Each row is where one point has got to under a steady rotation. How many steps took it there?
The counts run from 0 to 101.
[-2.65 -2.79 -0.39  1.91  1.31  3.20  2.50 -4.22  1.17  0.20 -2.14]
0
[ 1.04 -1.46 -2.57 -4.05  1.05 -4.57 -3.43 -0.14 -0.37 -1.15  2.38]
24
[-3.26 -2.52  0.31  0.52  0.32  0.89 -1.60  4.82  1.53 -1.24 -3.45]
36
[-2.84  0.95  1.36  4.69  0.15 -0.90 -0.86  1.27 -1.41 -4.05  3.80]
92
[-2.25  5.58 -1.21 -1.81  1.96 -0.77  4.74  1.98 -0.80 -0.80 -2.05]
54
[-1.51 -3.22  1.36 -1.24  3.43  3.06 -0.05 -2.62 -2.82  3.49 -1.07]
8
[-1.55 -1.02 -1.69 -0.13 -0.39 -0.89  1.20  2.91 -5.08 -1.01  4.83]
89
[ 2.46 -1.32 -1.98  1.83 -1.85 -3.46  0.65  2.65 -3.70 -1.76  2.99]
88
[-0.99 -1.20  0.50  2.40  2.59  3.46  2.37 -5.82  2.38  1.26 -2.22]
1
[ 1.42  1.96  4.56  2.33 -1.72 -2.74 -1.39  1.01 -2.90 -1.86  2.19]
85
[-0.30  0.73  4.35 -1.65  2.38 -3.22 -3.99 -2.87 -0.18 -1.77  2.03]
20
[-5.37 -1.03  1.20 -1.35  1.09 -1.69 -3.53  0.66  1.92 -3.78  2.41]
27
[-1.27 -2.49 -0.93 -5.16  3.33 -1.86 -2.87 -0.85 -3.78  1.67  1.78]
16
[ 2.37 -0.99  2.93  0.21 -3.82 -0.45 -0.70  2.23 -1.99  4.60  1.43]
78
[ 2.35 -2.49 -2.35  0.38 -0.01 -0.80  1.09  5.10 -0.35 -0.22 -4.38]
42
[ 1.69 -1.46 -1.01 -5.24  3.45 -3.97 -1.85 -1.13 -3.61  2.63  0.02]
15
[ 0.33 -2.17  0.85 -0.71 -3.68 -1.60  1.04  2.56 -3.55  3.92  2.34]
79
[-2.79 -1.90  1.85  0.97  1.05  1.64 -2.41  3.53  4.18 -2.44 -2.89]
37
[ 2.56 -0.09  3.16 -1.15  1.55 -4.22 -3.97 -1.92 -0.46 -2.11  2.01]
21
[ 1.32 -2.98 -1.07 -0.20 -0.68 -2.36 -3.77  3.50  4.11 -2.00  0.42]
32
[ 0.23  6.61  1.55  1.00 -0.49 -1.96  2.76 -3.15  3.19 -0.40 -2.74]
57
[-1.42  0.50  5.75  0.71 -2.08  0.75 -0.63  2.37 -4.91 -0.18  2.15]
83
[ 1.54 -3.41  1.33  2.92  1.22  1.97  0.73 -5.36  2.48  1.36 -1.44]
2
[-1.17 -0.23  0.46  3.32 -1.02  0.46  1.32  0.05 -0.03 -4.92  2.62]
93
[-3.51 -1.09  2.19 -0.74 -2.29 -1.29 -1.20  3.10 -5.08  0.99  1.57]
81
[ 0.55  4.18  2.02  1.84  2.54  0.54  0.55  2.61  0.55 -1.40 -4.82]
47
[-2.00 -4.32 -3.17 -2.36 -0.74 -0.74 -0.28  4.48  2.11 -1.29 -0.76]
34
[-2.67 -2.44  0.05  3.73  2.29  2.83  2.75 -0.27  2.21 -1.10  1.14]
101
[ 2.36  0.59  0.76  2.23 -2.80 -3.05  0.10  2.48 -3.73 -1.95  3.14]
87
[ 2.23 -0.64  0.34  3.01  0.37  1.69 -2.59  3.11  2.33 -1.66 -3.75]
39
[-0.57  0.19 -1.39 -0.74  2.62  0.76  1.98  5.91  0.25 -1.79 -5.03]
44
[-2.80  0.96  5.72  1.64 -2.43  1.76 -1.86 -1.59  1.09  5.10  0.85]
74
[ 2.13  3.68 -1.53 -0.82 -1.28 -4.45  2.88 -2.17  2.78  1.45 -1.30]
59
[ 2.62  0.49  3.75 -0.52  3.81  1.15 -3.14 -3.59 -1.37  1.67 -2.77]
11
[-1.22 -1.36  2.24 -0.88  4.04  1.97 -1.35 -3.16 -1.97  3.62 -1.33]
9
[ 2.96  3.02  1.49  2.51  2.30 -0.12  1.19  2.08 -1.02 -1.61 -4.45]
48
[-2.37  4.32 -2.66 -2.75  1.11 -2.23  3.35  2.23 -1.39  0.12 -2.25]
53
[-2.07  1.97  5.94  2.94 -3.47  1.43 -1.93  0.28  0.26  4.43  0.39]
75
[ 2.36 -0.25 -1.06  4.78 -1.84 -0.72  1.78  0.17  1.31 -2.00  3.18]
95
[ 0.21 -1.02 -2.61 -0.50  0.66  0.86  1.54  5.58 -0.37  0.67 -3.48]
43
[ 4.95  0.12  3.14 -0.70  2.03 -0.28 -3.49 -5.10 -1.59  3.36 -0.93]
12
[-1.13 -3.04 -2.41 -4.24  1.81 -3.33 -3.06  2.54 -0.83 -1.75  2.54]
25
[-4.24 -0.36  3.73 -0.50 -1.23  1.94 -1.98  1.18  0.60  4.23 -0.43]
73
[-1.52  2.34  1.22  0.84  0.86  1.23  1.09  3.63 -0.81 -1.73 -4.38]
46
[-4.50  1.88  2.44  0.00 -0.89  0.56  0.94 -4.09  3.84  1.82 -0.96]
65
[ 1.50 -2.77 -3.40 -1.72  1.36  1.62 -0.29 -2.88 -1.22  4.24 -2.18]
6
[-2.99 -1.73 -0.17 -2.20 -2.33 -1.19  0.58  0.20  0.49  6.10  0.61]
71
[-4.24 -1.70 -0.81 -3.26  2.06 -2.14 -2.38  1.02 -0.39 -2.47  2.22]
26
[-0.80 -2.03 -5.05  2.23 -0.43  1.24  2.86  1.04 -0.58 -2.28  2.59]
98
[ 3.92 -3.04 -0.60  2.27  1.36  0.66 -0.26 -3.83  2.27  2.45 -2.15]
3
[-0.21  1.32  6.05  2.35 -1.24 -0.27 -1.07  1.23 -3.18  0.13  1.95]
84
[-2.82 -2.83 -3.98  0.77  0.46  1.46  2.28  1.80  1.04 -1.31  3.08]
99
[ 4.37  3.31 -2.55  0.63  0.49 -1.68  1.99  2.52 -0.95  0.51 -3.29]
50
[-4.00  1.89 -2.29 -3.34 -1.01 -1.35  3.20 -1.59  2.46  2.78 -1.05]
62
[-5.27  2.96  0.11 -1.88 -2.18 -0.33  2.81 -1.72  1.39  1.30 -0.48]
63
[-4.60  0.10  1.79 -3.14 -2.55  0.37 -0.93 -0.01 -0.77  5.25  0.68]
72
[ 3.58 -1.48  0.05 -2.61  1.04 -3.31 -1.56 -1.97 -2.93  3.14  0.42]
14
[-1.26 -0.42  2.11 -1.34 -2.94 -1.09 -0.06  3.98 -5.27  3.44  2.78]
80
[-2.47 -0.35 -0.19  0.35 -1.27 -0.09  2.13  2.70 -4.14 -2.99  4.67]
90
[-2.57 -0.85  2.50 -2.85  4.31 -0.20 -2.66 -1.73 -3.25 -0.38  0.68]
18
[-0.99 -1.83 -0.82 -1.39 -4.13 -1.78  1.10 -0.69  0.95  6.48  0.91]
70
[ 0.54  6.46 -1.08  0.93 -1.36 -2.79  2.49 -0.43  2.54 -1.54 -0.30]
58
[-1.59  2.42  2.47  0.90 -1.68 -1.23 -0.12 -3.84  4.87  3.25 -0.39]
66
[ 2.09 -1.46  0.91 -0.64  0.41 -2.30 -3.08 -0.23  4.01 -3.92  1.14]
30
[ 3.54  3.12 -3.10 -1.95  0.93 -1.69  3.88  3.12  0.27 -0.04 -2.82]
51
[-1.10  1.27  0.30 -0.97  2.08  2.07  1.06  4.81 -1.08 -0.99 -4.21]
45
[-0.16  3.84 -2.70 -2.28 -0.94 -3.79  3.37 -1.80  1.30  1.65 -1.18]
60
[-4.06 -0.46  0.27  1.97  0.36  0.35  1.42  2.08 -2.76 -4.46  4.29]
91
[ 3.32 -1.57 -1.41 -2.76 -0.09 -5.94 -3.79  0.22 -0.41 -1.50  3.00]
23
[ 3.15 -3.54 -3.11  0.66  1.26  0.54  1.22 -3.45  0.08  3.74 -1.15]
5
[-0.19  0.42  3.05 -2.02  3.86 -0.93 -3.96 -1.77 -2.76 -1.25  1.25]
19
[ 2.96  1.27  2.69  2.13 -3.05 -1.88 -1.27  1.72 -2.56 -0.33  4.31]
86
[-2.84  5.55  0.83 -1.82  2.91 -0.48  2.85 -0.42  0.94 -0.85 -3.10]
55
[ 0.39  0.11  3.55 -1.20  4.09  1.73 -1.20 -3.64 -1.57  2.20 -1.83]
10
[ 2.10 -2.90 -0.52  1.12 -1.75 -2.30 -3.66  0.90  4.72 -2.47  0.66]
31
[ 0.19  3.55 -2.89 -2.01 -0.55 -1.73  3.70  2.55 -2.12  0.86 -3.06]
52
[ 1.86 -2.49 -4.27  3.39 -1.18 -0.55  2.82  1.98  0.03 -1.67  3.56]
97
[-0.26 -3.74 -1.37 -2.08  2.40  1.35  1.45 -1.64 -3.14  4.60 -0.63]
7
[ 1.90  1.09  4.69  3.17 -2.49 -0.35 -2.39 -0.85 -0.25  3.78  0.10]
76
[ 2.37 -1.00  0.79 -0.97  0.84 -4.56 -3.52 -1.29  0.41 -1.51  2.06]
22
[-1.79 -0.55  1.63  0.71  1.71 -2.58 -4.91  0.67  3.72 -3.68  0.22]
29
[-3.41  0.52  4.96 -0.20 -1.09 -1.42  0.88  1.97 -4.86  1.20  3.24]
82
[-2.07 -0.93  1.02 -3.91  3.29 -0.85 -2.43 -0.68 -4.74 -0.83  1.70]
17
[ 2.77 -3.56 -1.44  0.91  0.72  0.45 -0.97 -3.78  0.70  4.38 -1.93]
4
[-1.50  3.19 -3.17 -3.21 -1.61 -2.96  2.94 -1.51  1.95  2.75  1.25]
61
[ 5.78 -1.34  1.04 -0.56  1.84 -1.14 -1.84 -2.83 -1.79  0.69 -0.32]
13
[ 3.74 -0.61  1.20  2.04 -0.62 -0.73 -3.59  3.39  2.51 -1.14 -4.00]
40
